[[ 27 -30  54 -10  30  22  13]
 [-63  48 -27   5 -15 -50 -55]
 [-20  21 -48   8 -25 -18  -6]
 [ 57 -33  14   3   1  49  47]
 [ -6 -20  50 -13  35  -2  -6]
 [-65  45  -6   1  -2 -52 -62]
 [  5  13 -61  12 -36   1  16]
 [ -3  15 -14   6 -13  -5 -10]
 [ -6   3   2  -4   4 -10  -8]
 [-49  56 -71  17 -44 -39 -36]]
|
[[-49  -6  -3   5 -65  -6  57 -20 -63  27]
 [ 56   3  15  13  45 -20 -33  21  48 -30]
 [-71   2 -14 -61  -6  50  14 -48 -27  54]
 [ 17  -4   6  12   1 -13   3   8   5 -10]
 [-44   4 -13 -36  -2  35   1 -25 -15  30]
 [-39 -10  -5   1 -52  -2  49 -18 -50  22]
 [-36  -8 -10  16 -62  -6  47  -6 -55  13]]

[[ 28  15  -2 -53  -4   0   9  -2]
 [ -6   5  -6  -4 -10  27  -2  22]
 [-19   8   9 -16 -46   3  36  11]
 [ 38 -19 -19  66  94  11 -69 -13]
 [ 42  23   1 -73  -5 -11  20 -13]
 [-61  19  18 -51 -98  28  60  44]
 [ -2  10   6 -43 -34 -13  28  -2]
 [-19   7   9  -3 -30  12  26  14]
 [-31  24  19 -37 -63  35  55  35]]
|
[[-31 -19  -2 -61  42  38 -19  -6  28]
 [ 24   7  10  19  23 -19   8   5  15]
 [ 19   9   6  18   1 -19   9  -6  -2]
 [-37  -3 -43 -51 -73  66 -16  -4 -53]
 [-63 -30 -34 -98  -5  94 -46 -10  -4]
 [ 35  12 -13  28 -11  11   3  27   0]
 [ 55  26  28  60  20 -69  36  -2   9]
 [ 35  14  -2  44 -13 -13  11  22  -2]]

[[ 12  39 -71  51  73  32  44  -5  12  -2 -11  53  -1   6  -7]
 [ 13  15  69 -32 -38  36  -2   5  -6 -13  -4  27 -26  -2   2]
 [  1   6 -32  53 -60  14  33   4  19  15 -10  -4  26  -1   4]
 [ -7  20  50 -13  24  13  72   1   5 -24   0   3 -38  -6   4]
 [-17   9 -30  53 -13  -7  33  -1   4 -44  50 -36   3 -25   0]
 [-15 -40 -53 -44  32  12 -61  -1 -13   3   2 -31 -10  -4  -2]]
|
[[-15 -17  -7   1  13  12]
 [-40   9  20   6  15  39]
 [-53 -30  50 -32  69 -71]
 [-44  53 -13  53 -32  51]
 [ 32 -13  24 -60 -38  73]
 [ 12  -7  13  14  36  32]
 [-61  33  72  33  -2  44]
 [ -1  -1   1   4   5  -5]
 [-13   4   5  19  -6  12]
 [  3 -44 -24  15 -13  -2]
 [  2  50   0 -10  -4 -11]
 [-31 -36   3  -4  27  53]
 [-10   3 -38  26 -26  -1]
 [ -4 -25  -6  -1  -2   6]
 [ -2   0   4   4   2  -7]]

[[ 10  11   7  -3  -9   0   8   4]
 [-57  16 -14  28  13  27  10 -12]
 [-15 -35 -26  -5  31   6  -1  30]
 [  7 -12  -1   0  13   3   9 -18]
 [-12  46  69 -35  18  -5  23   6]
 [ -4   2   3  -7  -2   0  -6  -2]
 [ 26  14   1   6   9  -8  32  32]
 [ -6   1   0   3   1   2   0   0]]
|
[[ -6  26  -4 -12   7 -15 -57  10]
 [  1  14   2  46 -12 -35  16  11]
 [  0   1   3  69  -1 -26 -14   7]
 [  3   6  -7 -35   0  -5  28  -3]
 [  1   9  -2  18  13  31  13  -9]
 [  2  -8   0  -5   3   6  27   0]
 [  0  32  -6  23   9  -1  10   8]
 [  0  32  -2   6 -18  30 -12   4]]

[[  4 -47  13]
 [  0  58  -9]
 [-29 -22 -26]
 [ 62 -35 -96]
 [ 60  26 -46]]
|
[[ 60  62 -29   0   4]
 [ 26 -35 -22  58 -47]
 [-46 -96 -26  -9  13]]

[[ 42  -9  39  -2  20]
 [ 48  -4   4  30  15]
 [ 29 -21  -2  21  34]
 [ 34 -11  -3  -4  -2]
 [ 16   5  -7  53  71]
 [ 59 -26 -28  15  31]
 [ 51 -15  -6  55 -24]]
|
[[ 51  59  16  34  29  48  42]
 [-15 -26   5 -11 -21  -4  -9]
 [ -6 -28  -7  -3  -2   4  39]
 [ 55  15  53  -4  21  30  -2]
 [-24  31  71  -2  34  15  20]]

[[-12   3 -15 -37  74 -12 -15 -29  36  -5]
 [ 29 -13 -40  41  12  11 -14  11  10  -2]
 [-16   7 -21  48  32   8 -37  22  16  -2]
 [ 13  14  19  33  44 -10 -34  -4  28 -17]]
|
[[ 13 -16  29 -12]
 [ 14   7 -13   3]
 [ 19 -21 -40 -15]
 [ 33  48  41 -37]
 [ 44  32  12  74]
 [-10   8  11 -12]
 [-34 -37 -14 -15]
 [ -4  22  11 -29]
 [ 28  16  10  36]
 [-17  -2  -2  -5]]

[[-14 -52  13  22  32  36]
 [-12 -43  12  16  30  31]
 [-20 -74  12  29  29  41]
 [-17 -66  13  29  31  41]
 [-13 -46  13  19  31  34]
 [-14 -56  13  23  32  38]
 [-12 -43  12  17  31  32]
 [-13 -49  13  20  32  35]
 [-15 -60  13  25  31  39]]
|
[[-15 -13 -12 -14 -13 -17 -20 -12 -14]
 [-60 -49 -43 -56 -46 -66 -74 -43 -52]
 [ 13  13  12  13  13  13  12  12  13]
 [ 25  20  17  23  19  29  29  16  22]
 [ 31  32  31  32  31  31  29  30  32]
 [ 39  35  32  38  34  41  41  31  36]]
